In the data rows, 500 means zero.
Some points:
[656 582 510 589 606 432 649 360 379 432 445 383 629 462 363 664 421 608 423
 648 474 472 661 369 589 515 552 611 316 686 608 599 662 641 469 568 379 334
 636 600 556 579 391 468 315 621 611 623]
[652 554 359 374 574 344 633 420 602 583 391 435 586 399 637 405 617 369 402
 609 625 353 615 559 623 375 644 610 416 365 616 652 341 491 524 605 388 421
 542 391 627 643 492 635 641 409 640 601]
[383 364 368 386 430 597 564 631 375 382 302 646 353 631 568 667 366 468 647
 397 446 647 388 317 646 376 658 369 600 373 354 673 367 415 363 359 590 689
 389 310 687 386 643 410 563 632 612 325]
[640 619 649 674 455 658 345 372 461 642 626 362 658 586 609 652 655 644 652
 454 348 376 398 582 421 656 565 647 653 656 615 416 647 630 633 432 393 613
 641 549 319 368 396 357 377 619 344 680]
[657 586 611 660 551 391 357 388 644 637 659 665 645 369 610 376 642 415 381
 429 597 354 325 675 320 615 368 672 680 362 433 327 686 626 623 618 671 363
 513 633 381 643 696 522 616 389 344 364]
[399 601 613 356 565 597 360 627 494 381 597 473 366 642 423 597 404 595 598
 417 403 658 374 340 387 345 646 365 634 605 556 404 349 454 605 377 350 616
 623 348 652 395 554 621 335 612 415 405]
[338 480 409 653 390 541 593 410 391 410 643 456 395 613 602 628 634 523 604
 400 357 399 449 640 608 589 411 399 498 370 369 647 647 431 382 459 616 377
 428 575 347 380 416 384 393 501 320 582]
[324 371 383 664 422 373 628 419 375 381 369 362 593 644 507 647 398 372 446
 652 596 718 672 624 625 451 485 618 349 385 564 632 629 399 379 614 425 371
 431 637 644 363 373 378 585 592 644 612]
[625 572 593 396 591 620 375 651 618 664 618 620 379 521 435 363 357 573 640
 421 663 663 667 419 366 640 376 403 615 596 376 376 376 564 604 639 658 604
 564 645 412 656 634 625 655 479 628 379]
[628 598 357 688 553 375 647 382 583 661 407 311 583 369 457 570 294 353 452
 582 601 354 616 596 528 545 342 612 357 523 641 601 384 625 405 579 377 373
 601 657 633 637 432 622 624 376 587 632]
[348 470 383 651 400 541 483 473 405 402 597 429 504 648 598 642 634 518 569
 375 366 414 454 652 625 538 399 404 453 389 338 651 641 464 367 428 612 377
 401 516 339 377 428 380 373 419 335 595]
[558 382 609 383 585 484 338 634 629 696 418 589 361 377 371 377 352 420 589
 374 622 622 568 366 347 602 370 384 543 609 375 365 368 419 630 528 634 562
 426 619 372 651 609 599 608 403 496 377]
[640 592 350 410 596 368 665 415 594 573 392 477 584 415 623 409 641 359 408
 616 637 353 620 548 624 357 637 625 424 376 619 649 341 472 582 587 393 479
 569 471 642 632 466 628 630 370 652 594]
[660 559 368 402 564 363 620 364 576 553 410 472 555 391 601 375 632 353 396
 606 650 333 602 450 611 391 602 635 402 374 636 630 329 368 413 584 376 406
 477 373 651 646 421 645 613 377 643 564]
[663 613 668 487 662 406 366 447 659 637 666 672 358 588 411 391 405 400 666
 734 623 342 404 672 367 667 352 429 378 592 396 364 349 511 658 385 607 636
 641 335 360 433 665 341 664 350 450 376]
[350 550 408 653 397 584 580 546 405 429 620 511 461 622 604 644 630 561 619
 415 392 442 407 649 631 585 419 434 426 345 357 635 650 485 381 441 589 380
 403 552 339 383 386 374 400 501 321 617]
[310 359 381 687 519 407 620 404 359 369 354 377 573 653 582 637 387 402 465
 624 623 697 669 645 622 405 508 599 348 435 611 620 641 426 375 643 434 365
 438 621 627 386 362 383 610 596 643 619]
[629 633 348 410 585 352 652 409 587 622 400 651 596 405 628 423 638 365 434
 603 631 366 627 579 652 390 637 624 413 398 639 652 349 504 603 597 386 467
 564 467 663 622 498 647 627 430 651 634]
[457 639 641 654 375 587 336 320 382 505 631 336 646 361 398 611 651 591 552
 383 363 344 389 489 331 591 406 470 622 621 403 370 641 642 618 380 364 437
 609 372 355 363 341 339 387 499 379 685]
[343 347 403 684 419 617 503 665 448 397 573 690 662 340 596 377 640 654 355
 461 363 395 367 678 659 661 372 453 690 373 382 555 639 436 389 589 605 362
 409 579 368 335 564 377 620 395 370 310]
[586 455 619 362 564 595 355 639 623 660 457 603 384 361 395 388 353 377 600
 383 632 642 582 397 353 612 389 375 485 620 373 370 372 451 591 601 636 579
 522 635 359 650 631 604 621 409 458 362]
[442 633 613 354 333 621 328 697 368 401 677 356 643 371 616 375 646 614 319
 357 408 467 346 346 657 348 658 524 659 625 641 588 684 650 576 464 626 705
 353 567 665 685 354 672 379 672 353 461]
[644 333 618 344 633 654 660 361 585 505 400 412 639 376 380 391 599 677 372
 638 607 518 593 661 647 667 410 611 443 631 629 380 659 610 609 581 498 348
 609 603 604 604 365 632 442 615 661 643]
[333 355 564 386 424 632 568 635 474 408 297 628 387 624 384 369 364 626 564
 386 359 644 452 405 328 435 382 389 364 479 385 376 335 383 335 402 652 495
 372 603 385 365 609 366 636 614 565 351]
[681 603 618 365 390 534 321 336 404 318 646 477 563 365 611 454 608 551 359
 395 363 346 355 336 636 389 615 491 668 334 615 419 660 545 618 360 331 704
 462 344 315 336 379 364 368 382 364 648]
[327 383 594 435 454 628 626 642 610 411 316 653 379 624 422 549 396 656 564
 382 369 633 539 565 351 545 425 364 492 613 376 412 360 397 346 552 655 623
 357 619 479 380 629 402 636 625 651 350]
[386 595 633 354 605 619 357 618 437 358 620 541 381 644 427 627 382 609 602
 439 386 640 368 356 385 351 658 388 624 609 495 415 364 439 614 377 331 635
 605 352 651 505 599 642 370 618 424 460]
[410 619 618 344 475 588 358 603 405 379 515 380 352 635 392 563 373 599 561
 414 406 614 367 358 379 347 660 384 621 621 412 376 339 377 630 393 321 618
 507 352 660 407 574 593 339 590 380 407]
[640 307 403 308 563 477 624 362 430 374 368 388 641 365 364 334 517 633 362
 607 539 430 542 646 547 653 339 609 392 634 626 306 601 596 511 562 387 368
 567 571 480 606 349 619 320 459 669 573]
Along one direction, these points spread out more than along any other. How far along it is each point below, from 0 to 99? 50 is the average, and the first point above lies past it. One standard deviation of the points above along it is 16.
[640 619 649 674 455 658 345 372 461 642 626 362 658 586 609 652 655 644 652
 454 348 376 398 582 421 656 565 647 653 656 615 416 647 630 633 432 393 613
 641 549 319 368 396 357 377 619 344 680] : 44
[383 364 368 386 430 597 564 631 375 382 302 646 353 631 568 667 366 468 647
 397 446 647 388 317 646 376 658 369 600 373 354 673 367 415 363 359 590 689
 389 310 687 386 643 410 563 632 612 325] : 35
[333 355 564 386 424 632 568 635 474 408 297 628 387 624 384 369 364 626 564
 386 359 644 452 405 328 435 382 389 364 479 385 376 335 383 335 402 652 495
 372 603 385 365 609 366 636 614 565 351] : 31
[681 603 618 365 390 534 321 336 404 318 646 477 563 365 611 454 608 551 359
 395 363 346 355 336 636 389 615 491 668 334 615 419 660 545 618 360 331 704
 462 344 315 336 379 364 368 382 364 648] : 45
[558 382 609 383 585 484 338 634 629 696 418 589 361 377 371 377 352 420 589
 374 622 622 568 366 347 602 370 384 543 609 375 365 368 419 630 528 634 562
 426 619 372 651 609 599 608 403 496 377] : 38
[442 633 613 354 333 621 328 697 368 401 677 356 643 371 616 375 646 614 319
 357 408 467 346 346 657 348 658 524 659 625 641 588 684 650 576 464 626 705
 353 567 665 685 354 672 379 672 353 461] : 43
[350 550 408 653 397 584 580 546 405 429 620 511 461 622 604 644 630 561 619
 415 392 442 407 649 631 585 419 434 426 345 357 635 650 485 381 441 589 380
 403 552 339 383 386 374 400 501 321 617] : 45
[327 383 594 435 454 628 626 642 610 411 316 653 379 624 422 549 396 656 564
 382 369 633 539 565 351 545 425 364 492 613 376 412 360 397 346 552 655 623
 357 619 479 380 629 402 636 625 651 350] : 32
